In the rows, 128 means zero.
Each named move below is a turn or a mirror, shown by a few rows before and after it. Which moves, in which order, take the first row of each later pair to the second? The first pair is answered.
K (before => after):
[125 132 130 122 131 123 120 128 129 126 122 131 132 135 116 127] => [127 132 133 129 120 115 128 126 131 126 124 127 129 140 121 126]
[154 111  87  79  87  96 156 128 139 155 139 137 121  69 175 153] => [151 113  85  57 120 120 130 137 134 163 131 149 133  59 162 148]
[140 119 175 114 125 135 111 140 117 140 139 154 133  85 101 105] => [142 114 180 137  91 106 144 132 121 134 145 141 122  95 113 108]
U (before => after):
[113 100 127 136 128  89 172 108 132 123 115 121 119 166 103 151] => [106  94 117 114 126  96 164 119 128 154 114 135 134 118 123 171]
[127 155 125 108 187 158  85 148 134 128  92 146 147 112 120 117] => [132 161 135 118 190 145  88 142 137 102  91 136 136 143 104 106]
[125 124 127 136  83 100 142 141 117 145 135 130 129 117 139 149] => [120 122 117 151 100 132 120 127 106 153 138 128 120 109 150 148]
[148 126 130 159 134 110 134 104 109 101 124 115 117 206 132 128] => [146 123 139 109 109  64 171 138 120 125 116 138 147 162 129 151]
M (before => after):
[138 132 128  94 145 118 112 128 145 145 137 132 116 102 125 138] => [140 138 131 105 159 125 106 121 145 125 134 124 110 130 118 124]
[142 117 135 167 113 143 122  93 125 122 116 114 110 151 144  89] => [138 109 138 151  82 108 156 107 131 132 119 122 121 126 156 106]
[150 151 115 144 116 121 129 140  88 136 110 153 117  99 124 164] => [155 160 120 155 139 139 114 128  84 117 107 144 106 130 109 147]
[121 141 146 177 127 168 126 111 129 138 114 117 115 129 128 113] => [123 137 155 169  98 124 164 120 143 132 113 115 120 130 124 120]
P (before => after):
[117 152 124 106 142 110 156 132 179 113 127 122 104 131 140 135] => [115 149 126 104 142 112 159 133 175 117 128 125 110 126 142 137]
[124 130 134 112 147 131 121 152 138 127 123 130 126 132 113 124] => [125 130 137 133 134 124 127 141 141 114 125 117 116 149 115 116]
[133 119 123 144 139 150 119 106 113 129 134 117 106 133 112 130] => [130 117 119 151 129 144 131 106 114 136 141 112 106 127 123 137]
Now pairs of rows:
Between the rows of a pair lie two moves.
[135 127 122 113  87  88 175 153 133 146 151 100 115 122 112 116] => [131 130 105  97 163 168 101 149 108 157 138 114 124 116  99 102] => K then U
[133 140 138  95  98 119 136 128 158 142 123 167 132  92 120 133] => [139 142 145 116  88 101 152 121 162 116 128 151 118 128 104 124] => P then K
[125 157 152 130 157 158  97 130  94 103 113 117 127 156 107 105] => [124 149 165 115  91  82 167 152 117 117 117 121 140 126 125 133] => K then U
[125 121 108 142 156 196  80 113 101 152 142 133 127 109 155 128] => [121 112 107 138 108 154 120 121 112 173 151 133 134  77 180 151] => K then P
[117 125 123 113  95 152 145 133 124 179  92 152 157 101 132 178] => [118 127 109 163 102 188 122 101 111 166 100 127 129 131 147 165] => K then U
[124  87 141 124 147 167 142 116 160  78 133 116 118 181 136 130] => [119  79 139  76 129 143 161 147 164 117 128 145 150 122 145 157] => M then P
[151 126 133 103  95  80 131 163 151 142 123 139 134 120 128 136] => [152 134 121 137 151 151  71 130 132 126 123 122 109 157 119 111] => M then U
[137 134 121 139 149 159  89 110 118 113 131 107 117 158 122 113] => [134 126 135 101  93  85 155 141 140 132 132 125 140 117 129 143] => M then P
[139 135 128 156 152 159  94 105 134 102 129 108 112 159 130 103] => [144 134 148 126 107  83 151 135 158  96 124 117 129 152 116 114] => K then U
[101  91  95 122 112 106 144  99 117 185 132 130 101 100 166 170] => [ 98  93  88 134 135 138 115  88 106 183 131 123  93 110 167 159] => U then P
[136 124 160 167 126  90 161 118 141  91 137  95 121 161 121 108] => [134 131 160 102 185 118 120 153 139 105 114 131 154 138  85 106] => K then U
[107 123 141 182 131 126 128 107 120 122 150 102 112 154 150 124] => [116 134 159 140 159 112 126 133 133 101 134 115 127 178 107 114] => K then U
[116 127 106 152 140 183  95 106 100 153 142 131 121 102 153 137] => [119 123 127 129  77  93 176 129 128 148 146 134 131  97 155 155] => M then M
[127 124 133 142 104 106 134 128 147  68 126 133 105 147  87 143] => [121 124 133  98 138 129 108 147 139  93 112 163 127 115  76 147] => K then U
[133 124 126 126 111 103 155 125 138 135 124 116 117 125 138 114] => [138 129 126 138 140 132 127 113 130 120 121 110 107 148 128  99] => M then M
[169 108 119  80 159 106 113 156 160 102 120 133 121 127  98 118] => [162 101  98  96 177 150  83 141 140 123 124 132 117 108 116 120] => U then U
[130 106 137  93  73  96 170 157 135 160 131 156 141  65 157 172] => [123 116 110 139 153 216  71 114 100 157 133 138 109  91 163 140] => K then U
[134  99 130 100 121  97 129 117 131 116 133 116 115 133 129 131] => [136 103 126  98 135 109 110 115 124 109 132 113 116 145 120 127] => K then P
[126 116 135 126 139 103 131 131  87  75 108  91 145 161 115 114] => [121 114 121  98 170 138  99 141  78 106 100 111 162 124 120 124] => P then K
[101 122 136 124 123 118 119 120 114 148 143 162 152  76 180 150] => [107 125 135 174 135 147 100  89 104 125 149 136 121 119 183 129] => K then U
[133 133 135 107 152 146 116 138 120 132 111 143 142 120 116 122] => [135 130 134 100 141 132 124 144 124 131 116 143 142 113 117 129] => M then U
[122 118 110 158 122 183 119 117 109 133 119 142 128 106 147 121] => [128 127 124 156 141 172 116 117 116  98 109 136 122 152 108 102] => U then K
[137 135 150  64 148 101 141 145 137 130 114 162 155 101  93 126] => [123 128 118  96 157 162 102 123 113 166 127 156 146  66 139 132] => K then M
[122 150 121 110 141 192  95 119 103 135 141 128 145 142  93  97] => [126 152 140  73 110 128 144 149 123 129 133 142 163 139  76 107] => U then U
[112 146 126 122  99  80 171 174 130 119 111 152 165 130  97 128] => [116 151 130 120 119  89 160 172 130 106 108 149 160 150  78 118] => P then P
[110 140 122 163 127 121 123 109 114 160 122 133 105  83 166 137] => [116 138 129 169 111  98 147 111 122 151 124 128 101  89 164 139] => P then K
[117 117 109 147  88 115 140 128 124 157 134 122 114  88 161 164] => [121 131 114 111 172 169  79 139 115 138 114 140 123 117 112 138] => K then P
[117 104 141 157 129 111 153 101 143 111 133 106  97 147 135 128] => [119 116 145 113 173 127 124 124 142 103 114 129 117 150  98 118] => K then U
[139 137 146 133 130 125 143 100 148  92 115 114 121 176  95 120] => [136 132 148  84 125 101 153 128 157 120 110 143 153 130  92 138] => U then P
[122 132 134  71 138 125 117 158 117 152  97 159 148  97 100 140] => [126 129 141  76 106  90 151 157 124 149 102 153 144 101 108 147] => K then P
[134 138 141 137 172 145 102 142 148  82 112 118 114 207  93  96] => [126 134 119 121 194 190  65 144 128 119 108 135 128 166 107 110] => P then K
[142 139 164 167 113  75 119 103 135 113 115 117  95 181 115 128] => [133 132 158  83 145  92  97 148 128 163  98 172 144 106 105 154] => U then K
[130 135 132 136 152 117 145 110 132  86 113 133 129 159 129 100] => [118 121 104 139 137 142 137 109 120 140 120 142 139  92 174 124] => M then U
[123 112 106 132 117 146 129 114 125 149 150 106 114  99 179 138] => [139 132 132 125 157 136 120 118 137  93 135 104 108 172 119 102] => P then M
[122 145 162  81  66  47 191 180 159  91 133 152 158 147  77 121] => [120 150 166  66  85  56 176 186 156  91 128 162 163 143  66 115] => P then P
[122 119 151 128  86 121 152 132 115 141 115 135 129  95 158 146] => [127 130 152 166 117 150 126 104 110 108 117 115 103 150 146 118] => U then M
[145 106 144  77 116 105 148 159 140 174 119 162 144  95 135 171] => [141 114 125 134 173 199  75 112 114 151 122 134 108 139 139 138] => U then P
[131 131 129  91 170 169  91 150 111 129 123 152 144 110 101 126] => [138 135 136 164 139 146 120 113 119  82 142 108  98 177 108 106] => U then P
[131 128 123 127  96 130 139 124 124 173 134 139 134  76 156 151] => [139 136 132 180 121 148 122  92 119 119 136 104  97 155 138 116] => M then K
[152 144 118 158 114 111 148 129 142 113 115 112 120 162 142 126] => [140 144 103 160 139 158 108 123 127 134 119 115 118 145 154 122] => M then M
[134 119 151 132 149 122 134 147 132 105 146 133 151 143 127 115] => [126 109 139 135 135 130 137 142 122 132 152 138 153 109 155 131] => P then M
[133 132 119 186 119 155 119  92 116 119 139 100 100 150 150 110] => [121 125 106 127 126 163 109 124 113 171 131 138 138  78 160 140] => P then P
[130 137 112 145 155 144 114 136 125 126 123 129 117 164 116 107] => [128 131 119 117 120  97 154 162 136 139 121 143 135 133 120 128] => M then P
[126 128 143 152  54  69 190 120 142 120 152  95 127 120 136 162] => [120 133 109 182 146 202  78  83 101 133 150  90 108 130 143 137] => U then M
[145 143 116  84 101 124 119 149 126 154  96 107 123 139 117 119] => [146 138 110 110  81 124 129 137 125 158 105  94 108 141 134 121] => U then K
[112 124 118 133 123 141  86 133  94 153 116 115 147 137 161 141] => [112 124 134 125  93  91 125 146 113 142 115 116 150 141 158 148] => M then M
[110 129 118  96 168 171  88 133 125 161 125 156 161  79 133 138] => [125 130 135 190 116 128 137  89 134  96 146  94 103 172 141 110] => U then K
[153 142 151 100 125 125 129 143 136  89  95 129 124 165  85 109] => [138 127 109 115 124 183  97 129 105 155 108 139 129  88 143 138] => M then U
[119 133 129  97 151 180  88 142  92 154 115 142 125 101 132 130] => [129 134 158  71 119 100 148 167 125 124 106 147 136 128  98 132] => M then U
[121 124 110 121 125 147 117 133 118 145 127 124 131 100 145 142] => [132 134 134 109 130 106 141 143 136 104 119 123 127 144 108 125] => M then U
[128 138 126 190  89 120 125  82 123 119 136  89 101 155 141 118] => [122 130 125 135  62  90 152 116 130 167 132 120 139  86 154 153] => U then U
[135 142 136 126 146 110 153 130 128  92  87 119 153 175  79  93] => [123 134 110  99 169 158 116 142 110 145  83 148 175 107 102 112] => U then M
[119 120 136 172 115 121 130  96 113  97 139 100 105 154 142 118] => [116 119 132 172 141 148 105  96 103 101 137 105 105 150 140 114] => K then P
